The rows of Y fall into 4 groups, and each row is roughly a mix of its group's hidden directions.
Y (164 x 11):
[[-20 -21 -31 -12 -13  41  13 -22 -15  35  13]
 [ -1  39  -4  -4   1 -12  42 -37   2 -34  -1]
 [ 26  20  37  -5  10 -28  -7 -23   4  -6 -46]
 [-13  33 -13  -1  41  20  13 -15  13  21  39]
 [-14 -21 -25 -22 -37  31   3   7 -16  36 -18]
 [-15   4  -8 -55  14   3  25  11   7  35 -24]
 [ 10  26 -18  33 -23 -47  -7   1   9 -13  29]
 [ 51 -34 -11 -18  15   4  -3  27   5 -27  -9]
 [ 18  -1 -49   7 -17  15 -29  15  -4   2 -41]
 [ 36 -28 -14   9 -11  15  -3  26  -8 -33  40]
 [ 14 -25   5  38 -30  11 -37  -4 -18  14 -28]
 [  1  37   1  11 -12   8  12 -40 -13 -46  18]
 [-42   1 -14 -28   0   3   7  46  17  28  12]
 [  7  -7  -1  35   9  -2 -22  28  25  42  31]
 [-30   1  58  14  21 -15  23 -12   9   0 -12]
 [  7 -22 -20 -51 -13  27   3   9 -19  15  32]
 [ 13  21 -33   1  -6   7 -52 -35 -14  10  -1]
 [-11  -1 -34 -15  -8  33 -29 -16  -6 -27 -39]
 [-35  24  17  24 -28 -37  -5  -4   6  22  26]
 [ 11  13 -18 -42 -28  27 -12 -32 -16 -10  23]
 [ -5   6 -25  64  -6 -16  -8 -12  13  -6 -23]
 [ -9   3 -22  -6   1  48   4 -45 -29  -8 -12]
 [  7 -23   4  11   7 -15 -27  50  20  38  -7]
 [  8  45   6   9  -9   1   7 -34 -20 -39  24]
 [ -1  -1  27  32 -26 -43 -17   7  21  26 -17]
 [-32 -30   1 -14 -23   6   8  20  -4  24 -49]
 [-11 -24  41  14 -41 -23   6  22  12  -5 -23]
 [ -5 -15 -19 -41 -15  38 -10 -30 -31 -11   0]
 [ 35  19 -58   8   4  21 -21  -8   3  -1  10]
 [-26  24   4 -15  31  15  42   8  13  20  31]
 [ -9  21 -17 -42  34   3  36 -14  13 -18  17]
 [ 22 -24  26  46  -4 -15 -35   2  -9  16  20]
 [-13  -7  48 -27  14 -21  26   6   8  -5  37]
 [  5   9  40   6  36 -29   7  -4  13 -33  30]
 [ -3   5 -16  34 -19  14  -8 -34  11 -52   2]
 [-16  -9 -21  -1  -9  17  22  29   1  -8  59]
 [ 45 -22 -10 -15  -9  26  -1  17  -5 -43  17]
 [-17 -15 -40  24  14   8  13 -34  -1   7  42]
 [-55  27   7  15  -6 -17   8 -20   1  35  10]
 [ -6 -19 -20 -50 -14  37  -3 -27 -20  -2  -7]
 [-16 -40 -28 -27   4  26  -9  17  -3  -3 -39]
 [-16  10  62  -5   9 -33  18   7  12  -9   0]
 [  3 -20  28   2 -48  -9 -11  -3 -17 -21 -40]
 [ -7  -7 -34  -4   0  48   4 -34 -18  29  12]
 [ 10  30  23  39  17 -43   4  -9  10  14  21]
 [  6   5  -1  34  44 -42 -22 -12 -20   9   2]
 [  5  17  23   7  15 -67  -6   5  17   8   8]
 [ -1  -7   9  29 -23 -45 -15  31  17  12  30]
 [  3  10  22  25  -3 -20 -28 -33   2  18 -47]
 [ 17 -18  17  28 -34  -6 -35 -10 -24   9 -34]
 [ 14 -14  31  28 -23 -16 -31   9 -24 -11 -37]
 [-16  20  -3 -37  32  41  31 -10  -5  -7 -15]
 [-28 -29 -46   3 -23  14  16 -10  -5  33  10]
 [ 17  11  22 -30  26 -48   9  30  18  -5  -4]
 [ -6 -15   0  57  13  -5 -27  26   5 -22 -19]
 [ 14 -18 -55 -32  20  18   3  -8  -6  -8  22]
 [ 21  -9 -10 -33  25  47  15  -2 -11 -24 -24]
 [  8  15  26   5  10 -69   1  -2   9   7  -1]
 [ 51 -31 -10  -4  -7   3 -18  24 -10 -33  14]
 [ 17  22  39   8  32 -21  -8  -9   0 -38  26]
 [ 14   2 -12  32 -17 -18 -47   6  36  23   4]
 [  4  -1   1 -13 -23   4 -22 -29 -47 -23 -35]
 [  0  -2 -43  18 -19   8 -20  10   0  11 -53]
 [  5 -29 -10  27   2  10 -46  43 -11 -10 -10]
 [-17 -11 -31  -8  -9  44  14 -27 -13  39   7]
 [  6  32 -36   5  24   7 -20 -16  21  29  33]
 [-16 -37  -4  40  19  -5 -12  40  15  -2 -22]
 [ -6  19  54  15  27 -31   8  -3  16 -21  -8]
 [  1   2   1  32  23   5 -12  27  17  44  37]
 [  4  17 -27 -36  13  29   2 -34 -35 -17  -3]
 [ -4 -13 -58  10 -31  19   2 -10  -7  27  15]
 [-15 -45 -24 -17   0  23 -15  21   9   8 -40]
 [  7 -24 -42 -33  -4  14 -14 -21 -41  -8   5]
 [-12  11  46  23 -40 -22 -11  -3 -17  15 -20]
 [ 14   7  23 -15   6  -9 -11  37  18  -9 -55]
 [ -5  10  -2  17  17 -37  24   3  43  17 -35]
 [  0  21 -21  18  22  -1  -8   5  35  35  42]
 [ 14  -4 -53  10 -28  24 -21  10  -7  14 -29]
 [ -9   6  30  29 -22 -48 -11   7  20  26 -11]
 [ 50 -36 -14 -20  -1  -1 -14  29  -2 -25  -2]
 [  5  -2   4 -31   0  23 -33  18 -44  15  32]
 [-11 -10  -4 -19   8  33 -40  34 -30   7 -25]
 [ 16  45  25  23  -5 -22   8 -17  -5  -9  40]
 [ -2  13 -26  13  27   6 -10   3  32  34  44]
 [  5  43  19  17   6 -16  20 -33 -20 -22  28]
 [ -4  -5  -2  39  -4 -18  31 -22  40 -22 -25]
 [ 16  36   3 -37 -24   7  17 -42 -14  -5  17]
 [  0   8  31  21 -17 -56 -14   6  19  19 -12]
 [ -9 -17  27  31 -24 -27  -4  29  41  15   2]
 [ 15   7 -54 -12   5   1 -34 -32 -13   6  18]
 [ -6 -20  -9 -25   3  33 -42  29 -33   7 -12]
 [  0 -11  16 -18 -15   1  -1 -15 -39 -39 -43]
 [ 13 -12 -14 -59 -12  28  -3  16 -16  14  21]
 [  5  17  -6  25  17 -12   5  20  48  29  33]
 [ 17  -1  14  15   0 -32  -4  47  32  33  -4]
 [ 14  11   9 -20 -11 -23  31 -35  24  32  29]
 [ 10 -27  -9 -13 -49 -19 -14 -15   1 -30 -31]
 [ -3 -29  41   5 -27 -16  25  29   2 -18 -27]
 [ 12 -11 -57 -30  14  11   7 -11   1   5  34]
 [ 25  38 -18 -11  37  -8  18  25  28 -13 -13]
 [  6  16   1  61  -1 -31  -4   0  24 -18 -14]
 [-48  30  11   3   9  -6  11 -23  10  36 -24]
 [  3  -1 -47  53 -12 -10 -17  -5   4  -8 -21]
 [  0 -26  17 -24 -28 -21  29  19 -14 -29 -32]
 [ 12  15 -26 -37  23  23  17 -19 -39 -19  -5]
 [ -7   6  44  23   4 -26  30  36  23   2  -8]
 [ -2 -25 -21 -50 -24  40  -7   5 -10  -3  -9]
 [  9   1  32  10  14 -34  25  17   9  40  29]
 [ 35 -33  -1  33 -34 -10 -34  13  -6  -5   2]
 [ -3 -20 -20 -43 -14  36  -4 -32 -25  -9 -11]
 [-26   1  57 -11  15 -21  27 -10   4   0  21]
 [  6 -29 -19  15 -29  20   3  38  11  -9  42]
 [-23 -23 -13 -25 -23  53   8  13   1 -23  -9]
 [  8  -5  30  29 -22 -46 -27   7  -2  21 -20]
 [ -4  20  12  25  46  17   3  16  -6  34  31]
 [ -5  20 -41 -32  28   9  26  -8  18   7  30]
 [-44  22   8  16   0 -17 -10 -23   9  41 -24]
 [-36  -7  58 -12   5 -19  26   2   3   8 -11]
 [-10  -9  52 -22  21 -21  23   9   9 -14  30]
 [ 11 -20 -21  21 -12   3   1  22  -1 -17  61]
 [ -1 -15   6  41 -31  30 -31 -12 -22  16 -21]
 [  3   9   4  59 -11  -7  -4 -21  22 -35   6]
 [ -6  -7  58  37  -2 -11   9  25   7  -5 -18]
 [-10  33  44  34   1 -23   5  11  31   5 -12]
 [  9  33 -12  27  34  12 -18  -9   8  31  35]
 [-10   2  42 -31  21  -2  25 -12  -1   1  45]
 [ 41  27  -9 -18 -11 -13 -29  35   9 -15 -24]
 [-55  26   3  15 -19  -2   5 -22  -7  29  17]
 [  9  26  -8  33 -16 -47  -3  -3  12 -17  34]
 [-14   0  15  28  33 -36  26  30  22  18  -9]
 [-46  27  12   9   4 -18   0 -23   5  40 -22]
 [ -7  -4  40 -31  14   2  23 -12  -6   0  50]
 [ -1 -29   3  19 -14   6 -18  44  38  21 -23]
 [ -8   8  54  31 -27 -14 -12  11 -15  12 -23]
 [ 18  26  34  17  20 -37 -12  11  15 -37  -4]
 [-13  11  -4 -57  12   0  30  10   3  33 -18]
 [ 24   9  10  39 -25   9 -44   2 -13 -26  18]
 [ -9 -10 -13  38 -26  45 -15 -24 -25   2   8]
 [  0  -1  -2  50 -20   5   1 -23  20 -47  -1]
 [ 49 -29 -18 -20  21  20   0   5   3 -31 -17]
 [ 14  11 -49  27 -12  17 -26  -3  -5   5 -38]
 [ -9 -17  46  30 -23 -22   7  28  25   1 -12]
 [-30  34   6 -31  28 -24  32  -6  23   7   6]
 [-11  13 -18 -30  34  30  35   3   1 -19  28]
 [ 40  16 -39   9  15   3 -19  -8   3 -21  39]
 [ -8 -14  -4  56  19  -6 -15  -7 -15 -40 -13]
 [ 51 -34 -17 -18  12   2 -11  25   7 -27  -7]
 [-10  25 -27 -29  29  17  30  -1  36   1  19]
 [ 14 -10 -52 -31  -5  18 -16 -27 -24   0  14]
 [-18   4   2  10  37 -34  31  36  21  19  -2]
 [-11  28  52  31 -12 -24   5  10  16   6 -19]
 [ -3 -16  51  30 -11 -15   7  34  14  -7 -23]
 [-11 -23 -38  -7 -13  43   9 -19 -14  33  13]
 [-11  27   8  10  51  25  11  10  -9  27  28]
 [-23 -25 -45   8 -29  18  12 -14 -10  32  12]
 [ -4   9 -14 -49  41 -23  29   9  12  -8   8]
 [  9  20   9 -43  -7 -16  23 -19  10  42  26]
 [ 18  -3 -47  10 -19  18 -28  15  -8   2 -40]
 [  4  31  -6  29  34   8 -11   0   8  37  37]
 [-11 -10  39  23 -44  -9 -24  -4 -24  23  -8]
 [-34  17   8  13  -1 -36 -12 -20  14  39 -27]
 [ 16  39   4 -37 -24   7  13 -42 -10  -1  16]
 [  7 -12  18  29 -31  15 -30 -14 -21  15 -42]
 [ 52 -27  -6 -21   2  15  -4  24  -4 -35  -4]]

Each list below has four rows that fit no group; the rest each fit one group, if only roughly. Name those rows in the order they come.
    Q_226: [  9  14  24   5  14 -55 -20 -24 -18  15 -20]
    Q_612: [  4  28 -50  27  12  10 -21 -25  12  20  15]
    Q_988: [-10 -24  -9  40  -3  14 -34  36   8 -15 -29]
    Q_977: [-11 -17  14 -17 -15   1  17 -14 -23 -20 -59]
    Q_407: [ 3 25 23  4 38 10  0 13 -7 19 52]
    Q_902: [  6 -23 -20   1 -10  60   8  18 -10 -18  25]
    Q_17: [  4  41  15  -5   3 -26  45 -33   2   5  18]
    Q_477: [  9  21 -43  18   1  33 -19 -26  -9  14 -31]
    Q_941: [-19  -5  26 -33  16  21  26  -5   7  -2  49]
    Q_46: [  7   1 -34  34 -25 -25 -28  17  -1 -12 -34]
    Q_817: [  0  30  31  11  10 -29  14 -17   5 -17  48]
	Q_612; Q_977; Q_407; Q_941
    Q_604: [ -4   7 -31  27   6   8   1  32  42  30  23]
    Q_269: [-18 -10 -39 -11 -33  28   6 -10 -16  42  -4]
    Q_720: [-46  28  -5 -28  20  -4  26   6  28  16  14]
    Q_688: [  4  40  13  -2   1 -17  40 -46   3  -9  11]
    Q_3: [ 14  -3  30  28 -45 -23 -34  -3   7   5 -20]
    Q_115: [  4  43   0 -12 -11   8  11 -42 -10 -25  36]
    Q_587: [ 14  23 -14 -34  39   6   1 -41 -17   6  21]
    Q_758: [ 11   8 -42  -7  -4   6 -34 -43 -31  -6  -3]
    Q_384: [-19  -8  56   4  19 -41  10   6   5  14  11]
    Q_319: [-11  -2  49   2  30 -27  13  -3  -1   9  40]
    Q_518: [  0  29 -26 -28  28   0  40  11  27   6  22]
    Q_895: [ 20  20  20  46 -12 -18  -3 -21  -8 -21  37]
	Q_604; Q_587; Q_384; Q_319
    Q_673: [ -5  47  10 -36 -12   0  42 -21   3  -1   4]
    Q_101: [  3 -13  -7 -59 -24  33  -2  -5  -9  23  -3]
    Q_83: [-58  25   7  22  -1 -12   7 -22  10  19 -19]
    Q_34: [  1  -4 -51 -41  19   9  11 -13   7   0  30]
    Q_318: [ -1  15  20  28  11 -17  20  32  51  10   9]
    Q_710: [-26 -41 -22 -26  13  22  25  -6 -11 -11 -31]
    Q_795: [-25   9  48 -12   7 -14  37 -12   3 -13  33]
    Q_62: [  9  19 -53 -23  18  28  25   7  -6 -18   8]
    Q_264: [  4  39   4 -10   2 -16  36 -47 -11 -10  21]
    Q_570: [-16   9  12 -22  33 -23  28  38   6  33 -10]
    Q_7: [ -1  -3  54 -18  13 -33  15  16  12 -24  19]
    Q_89: [-13  -6 -10  24 -27 -27 -13  25   3  -3 -54]
    Q_695: [ 26  40  16   4  22 -14  13 -28 -11  -3  42]
	Q_83; Q_795; Q_62; Q_695
    Q_28: [  3  12  -6 -14   0  14   9 -48 -33 -41  19]
    Q_810: [ 10  12  -8 -32  22  27  31 -17 -37 -28   7]
    Q_228: [ 12  21 -11 -55  33 -17  28  -1   5   2  11]
    Q_328: [  7 -33  49 -18 -13 -21  23  14 -13 -20 -17]
    Q_953: [  0  13 -10   8  25  -2  -5  18  30  22  58]
    Q_705: [  7  26  23 -16  30 -57   6 -13   2   7 -12]
    Q_613: [  3  22  23  11  26 -22  10  12  47  23  28]
    Q_81: [-12 -15  29 -10 -18 -43  12  44  16  -2 -16]
    Q_636: [ 35  26  14  16 -15 -31 -15 -36  -5   8  29]
    Q_583: [-19 -20 -27 -46  12  17  13  19   2  21 -33]
	Q_228; Q_328; Q_953; Q_613
